0: (29, 38, 9, -6, 16, 2, 13, 9, 13, 31, -26, -19, -15, 13, 14, -35, -36, 12, -3, -23, 21, 31, -30, 25, 20, -26)
1: (-18, 11, 22, -10, 6, -23, -27, -2, 13, -6, -6, 18, -18, -1, 10, -12, -18, 20, 1, 48, -13, -43, 27, -8, 3, 0)
2: (21, -6, -21, 62, -11, -14, -57, -32, -25, -40, 29, -10, -43, 27, -38, 18, 41, 9, -52, -24, -30, -4, 10, 11, -33, 87)
3: (-13, 36, 38, -45, 41, -1, 23, 17, -19, 78, -6, 69, -2, -92, 42, 15, -22, 19, -8, -11, 9, 13, -14, 32, -20, -29)
4: (-20, 24, 30, -10, -25, 8, 27, 16, 20, -9, 60, 22, 14, 12, -5, -22, -12, 3, 40, -27, 41, 48, -42, 21, -11, -15)
5: (-18, 14, 22, -11, -37, -32, 44, 59, -10, 13, -14, -45, 12, 0, 21, 28, 3, -2, 1, -64, 38, 70, -35, 10, -12, -25)
6: (26, -27, -41, 4, 32, -9, -23, -11, -19, -7, -38, -25, -6, 9, 6, -13, -17, -4, -8, 22, 13, -6, 5, -35, 3, 8)
7: (3, 33, 23, -10, -1, 15, -17, -25, 33, -15, 26, 26, 11, -3, 30, 14, -10, 3, -3, 16, 18, 1, -44, 33, -3, -12)
8: (-8, 4, 7, -17, 39, 27, 12, -11, -6, 14, 14, -21, 8, -82, -68, -29, 30, 19, 97, -7, -9, -3, -16, 46, -25, -57)
9: (-33, -45, -8, 34, 7, 11, -19, -23, -22, -35, -40, 15, 12, -6, -19, -19, 1, 23, 10, -1, -23, -14, 8, -10, 17, 19)
10: (-15, 14, 21, 36, -114, 127, -10, -110, -11, -106, 2, 18, 16, -11, 9, 2, -4, -86, 18, -4, 2, 5, -10, -82, -3, 92)
11: (10, -14, -15, 9, 27, 27, 19, -5, -10, 38, -18, -5, 4, -6, 38, 5, -23, 13, 2, 6, 4, -1, -23, 4, 24, 13)
12: (42, -58, -74, 51, -7, 1, 14, 10, -7, -3, -7, -50, 22, -29, 55, 8, -36, 13, 2, -11, -12, 0, 26, -28, 19, 28)
13: (3, 60, 44, -38, -15, 30, 13, -10, -2, -34, -31, 76, -17, -65, 85, -16, -74, -71, 70, -17, 28, 31, -11, 0, -26, -37)
14: (-9, 8, 13, -9, -5, -10, 12, 17, 27, -7, 3, 10, -20, -7, -4, 12, 11, 29, 23, -28, 9, 25, -35, 29, -5, 4)
15: (-14, -55, -31, 86, -11, 28, -35, -46, -12, 10, -27, 12, -11, -7, 4, -10, -11, -42, 7, -75, -69, 4, 74, -66, 22, 105)
16: (23, 17, -4, -23, 23, 30, 14, -15, 1, 41, -14, 1, -10, -5, -9, 21, 22, 31, -42, -13, 68, 57, -69, 34, -4, -43)
17: (21, -1, -17, -63, 44, -7, 9, 10, 87, -67, 16, 24, -4, -2, -30, -2, 20, -64, -8, -13, -15, -2, 47, -36, -19, 88)
18: (-12, 1, 9, 8, -53, 12, 32, 15, -24, -4, 39, 22, 4, -62, 43, 8, -24, -46, 4, 3, 2, -1, -10, 24, -48, -2)
19: (-47, 30, 56, -55, 26, -2, -7, -2, 33, 34, 36, 65, -7, 0, 86, -28, -82, -30, 19, -4, -11, -4, 0, -7, -28, 16)
20: (-11, 7, 11, -26, -6, -31, -15, 13, -32, -32, 24, -14, -23, -4, 15, -18, -24, -5, -20, 42, 17, -17, -23, 7, -16, -15)
21: (-1, -26, -19, 17, 18, 10, 50, 28, 12, -28, -32, -23, -18, 37, -6, 7, 8, -7, 40, 5, -6, -8, -2, -14, -10, 17)
22: (2, -30, -23, 22, 14, 17, 32, 10, 15, 0, 5, -5, -16, 19, 21, 17, -3, -18, 21, -8, 36, 30, -36, 1, -44, -15)
23: (23, 7, -11, -9, 2, 69, 1, -52, 19, -96, -53, 39, 15, -37, 21, 36, 11, -2, -29, 35, 17, -14, 50, -85, 12, -20)
24: (56, -34, -67, 17, -21, -34, -127, -72, 18, -18, 19, 14, 11, 46, -42, 3, 34, 72, -32, -33, -20, 9, 23, -20, 48, -2)
25: (-5, 1, 3, 5, -1, -36, 10, 35, -4, -10, 14, -7, 14, -1, 11, -3, -10, 26, 24, 19, -19, -26, -14, 27, -25, 11)
26: (-21, 10, 23, -11, -35, 34, 12, -17, -17, -45, -5, -33, 25, 30, -8, 7, 9, -41, -10, 1, 4, 2, 1, -30, -49, 51)
27: (-18, 44, 44, -27, 44, -24, 30, 42, -16, 11, -46, 18, 48, 10, -27, -28, -2, 70, -34, 16, -47, -43, 25, 26, -17, -12)
28: (9, -4, -8, -16, -12, 39, 8, -25, -7, -43, -51, 43, -7, 3, -12, 5, 12, -10, 29, -3, -1, 2, 19, -29, -18, 15)

(-8, 52, 43, -50, -15, 15, 41, 20, -10, 71, -6, 85, 8, -96, -31, 6, 27, -24, 49, 22, -23, -32, -15, 64, 28, -32) : 3 8 18 14 7
(4, 18, 11, -11, 24, 29, -11, -31, 26, 47, 0, 1, -1, -29, -70, 17, 61, -21, -13, -68, 23, 63, -34, 16, -14, -54) : 16 14 0 22 8
(-37, -23, 10, -6, -67, 95, -1, -71, 27, -54, 15, -20, 0, -12, 7, 10, 2, -49, -35, 17, -2, -14, -8, -20, -8, 50) : 26 10 28 7 9
(2, -8, -8, -12, -16, -15, -24, -6, 46, -44, 16, 17, -17, 8, 5, -2, -4, -32, 4, -30, -26, 3, 5, -5, -8, 26) : 14 28 7 1 25
(17, 11, -6, -7, -11, -9, -10, 1, -41, 5, -24, 6, 14, 17, 14, 34, 12, 3, -26, -12, 8, 13, -6, 8, 2, 8) : 11 6 14 25 20
(38, 0, -27, 20, 18, -35, -19, 13, 3, 44, 30, 35, -22, -6, 24, -31, -40, -41, 9, -52, 23, 53, -10, -7, 27, -32) : 0 11 22 14 4
(11, 7, -3, -38, 4, -23, 5, 20, -10, -2, -31, 42, 40, -15, -25, 68, 67, -4, 11, 2, -21, -15, 49, -31, 19, 11) : 28 1 25 9 14
(37, 15, -16, -16, -2, 27, -6, -25, 30, 11, 9, 13, 5, -21, -45, 7, 38, 26, -19, -13, -38, -19, 24, -17, -34, 18) : 28 14 1 25 9
(41, 37, -4, -46, -38, -50, -52, -2, -20, -28, 9, -31, 35, -22, -7, -22, -10, 53, -11, 28, -36, -45, 63, -41, 73, -43) : 1 20 6 25 9
(1, 19, 12, -11, 12, 4, -28, -25, 4, -6, 20, 31, -23, 9, 19, -10, -23, 31, -24, 20, 36, 11, -18, -15, 7, 4) : 7 1 20 11 14
(109, -25, -99, -6, -3, -22, -90, -51, -16, 12, 57, -33, -29, 19, -58, -5, 40, 99, -54, 4, 31, 19, -13, -10, 19, -38) : 24 6 2 16 20
(8, -13, -15, 29, -17, 91, 36, -41, -42, -14, 8, -45, 1, -8, 1, -10, -8, -12, -21, -1, -10, -6, 19, -78, -47, 4) : 26 28 6 11 21
(-52, -12, 29, 0, -31, 4, -1, -3, 58, -41, -1, 53, -13, 61, -33, 17, 36, 21, -46, 22, -23, -31, 21, -4, 38, 6) : 1 9 28 14 7
(-17, -43, -20, 73, -11, 25, -12, -29, -14, -19, -13, -1, -30, -21, -31, 1, 25, -17, 24, -6, 13, 15, -28, 34, -13, 28) : 9 22 14 21 28
(-20, 6, 22, -25, -3, 31, 8, -17, -27, -30, -11, 70, -11, -33, 3, -28, -23, -55, 50, -16, -25, -5, 24, 5, -3, -6) : 28 18 13 9 1
(18, 37, 14, -4, -15, 11, 48, 26, -15, 45, -24, 18, 12, 12, 7, 3, -4, 21, -13, -23, 96, 82, -60, 43, -43, -46) : 16 5 0 4 22
(90, -47, -101, 40, -18, 4, -17, -15, 27, -31, 8, -7, -1, -28, 23, 5, -14, 20, 13, -34, 5, 28, -12, -12, -15, 0) : 12 6 22 11 14
(38, 66, 21, -63, 2, -52, -75, -18, -9, 59, 35, 1, 27, -21, 39, -29, -49, 8, -50, -70, 7, 54, -19, 11, 24, -28) : 0 7 3 16 20
(93, 35, -43, -43, -9, 20, 4, -11, -88, 33, -9, 70, 28, -42, 15, 24, 4, -61, 91, 34, 16, -12, 6, -21, 3, 51) : 28 11 18 6 25
(-32, 91, 89, -58, 68, -12, 3, 9, -4, -5, 19, -32, 108, -9, 9, -7, -14, -17, -6, 39, -5, -30, 11, -4, -62, 15) : 27 25 26 1 7
(8, -32, -31, 14, -8, 12, 5, -4, 45, -10, -23, -32, -13, 73, -26, -7, 15, -30, 5, 35, -15, -35, 5, 14, 1, -5) : 21 6 22 1 25
(-81, 3, 61, 16, -68, -31, 34, 49, 30, 51, -42, 11, 22, 87, 32, -9, -30, -7, -20, -52, 127, 127, -113, 15, -6, 9) : 5 4 16 0 14
(-6, 4, 9, 2, 6, -35, 32, 53, -21, 19, -42, -29, -43, -20, -18, 24, 30, 24, 3, -36, -4, 22, -32, 12, -18, 2) : 14 5 25 21 0
(0, -18, -14, -6, 9, -17, -14, 3, 36, 10, -27, -34, -53, 21, 5, -2, -6, 41, -13, -43, 8, 37, -28, 28, -42, -3) : 14 0 22 11 25
(-45, -14, 24, 13, -36, 60, 27, -27, -9, 13, -7, -41, 48, -80, 11, -3, -10, -11, -14, -32, 76, 75, 3, -111, -4, 13) : 26 5 11 22 28
(-3, -26, -16, 3, -4, -34, -23, 8, 24, 7, 68, -33, -34, -24, -13, -17, -3, 10, 19, 6, -8, -10, 6, 9, -16, 5) : 25 20 14 1 22
(8, 1, -5, 5, 16, 24, 2, -16, -4, 2, -69, 15, -9, 13, 19, -2, -15, 1, 12, 17, 7, -7, -12, 20, 10, -4) : 11 6 28 0 9
(73, 46, -18, 4, -3, -6, 34, 31, -22, 56, 65, 28, 27, -5, -13, 74, 65, -70, 106, -7, 32, 27, 29, -56, -7, 19) : 22 4 21 28 14
(-59, 94, 112, -85, 98, -13, 13, 20, -12, 40, -35, -50, 66, 23, 1, -24, -19, 5, 2, 42, 13, -22, 52, -52, -21, -4) : 27 1 19 20 0
(27, 28, -2, -26, -14, -6, 71, 58, 11, 51, -16, -16, -8, -2, -2, -51, -35, -12, -13, 11, 29, 13, -21, 2, -14, -27) : 0 11 22 14 25
(-30, -28, 2, 4, -48, 100, 16, -63, 30, -34, -35, 21, -126, -37, -74, -24, 35, -5, 21, -31, -67, -25, 38, -15, -45, -23) : 28 9 21 14 1
(-5, -14, -6, 7, -11, -33, 28, 47, -17, -7, -30, 7, 19, 24, 4, -25, -19, 3, -3, -3, -7, -3, -1, 16, -12, 5) : 25 21 14 20 11
(10, 46, 27, -48, 3, 20, -14, -26, 4, -14, 47, 72, 43, 5, 41, -4, -32, 21, -50, 42, -60, -71, 64, -22, 66, 38) : 1 7 19 27 11
(13, -60, -52, 88, 8, -1, -100, -77, 13, 27, 30, -38, -6, 13, -7, 30, 26, -17, -9, -34, -13, 15, 8, -14, -20, 70) : 2 15 24 6 9
(-16, -11, 4, 2, 14, 39, 21, -14, 7, 16, -37, 33, 19, -72, -39, 14, 39, -4, -53, 15, -4, -13, 19, 21, -53, -12) : 28 9 11 18 14
(10, -5, -10, 16, -26, -17, 27, 34, 81, -3, -15, -13, -1, 10, -11, -10, 3, 4, 12, 5, -12, -12, 19, -32, -9, -5) : 21 25 14 1 22
(1, -14, -14, 24, 6, 9, -5, -10, 1, -2, 3, -18, 4, 12, 20, 2, -11, 13, 17, -12, -2, 7, -3, -9, -1, -12) : 11 22 6 25 14
(-11, 26, 27, -25, 4, 62, -44, -80, -17, -19, 38, -13, 11, 32, 19, -27, -35, -12, -6, -27, -10, 13, 7, -26, 25, -12) : 7 26 11 28 1
(15, -2, -12, -2, -35, -55, 35, 68, -3, 6, -20, -14, 20, 12, 6, 2, -2, -8, -9, 39, -27, -46, -10, 26, 4, -8) : 25 20 1 21 11
(21, 79, 44, -30, 67, 12, 50, 27, 39, 1, 15, 5, 94, -2, -58, 14, 53, -24, -1, -34, 1, 25, 53, -67, -22, -5) : 17 26 27 28 14
(4, -6, -7, -28, 5, 18, 20, 4, -8, -20, 5, -9, 15, -21, 13, 9, -3, 29, 23, -41, 7, 34, -18, 4, -48, -16) : 14 22 25 4 11
(-2, -8, -4, -1, -8, 10, 2, -5, -13, 9, 13, -6, 2, -1, 47, -22, -50, 39, 11, -11, -36, -17, 21, -8, 27, -3) : 11 1 25 9 6
(20, 3, -12, 3, -83, 2, 2, 1, 9, 36, 1, -13, 40, -8, 18, 15, -2, 9, 7, -111, 21, 92, -25, 27, 6, -11) : 5 14 4 0 22
(-13, -21, -5, 24, -14, -61, 40, 76, 11, -35, -3, -22, -8, -19, 54, -1, -40, 1, -15, 55, -17, -49, -14, 32, 28, 17) : 25 20 1 21 11
(-33, 43, 54, -49, 1, 7, 16, 10, -50, 12, 17, 28, -20, 100, -30, 3, 23, -9, -29, 24, 20, -1, -15, 7, 33, -20) : 20 1 7 14 4
(9, -26, -26, 14, -13, -43, 55, 74, 51, -1, 21, 46, 13, -17, -38, 127, 127, -37, 25, 0, -30, -20, 103, -74, 35, -37) : 21 28 17 14 25
(-14, 18, 23, -14, 8, -31, 6, 27, -63, -10, -12, -24, 20, 2, -17, -23, -5, 14, -11, 21, 50, 20, -63, 51, 14, -52) : 20 0 25 16 14
(-29, 24, 37, -21, -23, 3, 20, 14, -17, -8, -43, 2, -20, 11, 7, -24, -23, 19, -3, 30, -22, -36, 29, -13, -17, -25) : 1 20 25 27 28
(-23, -48, -18, 76, -22, 30, 0, -22, -18, 17, 43, -29, -32, -8, -25, -11, 11, -23, -10, -50, 2, 38, 5, 1, 34, 41) : 9 11 2 22 14
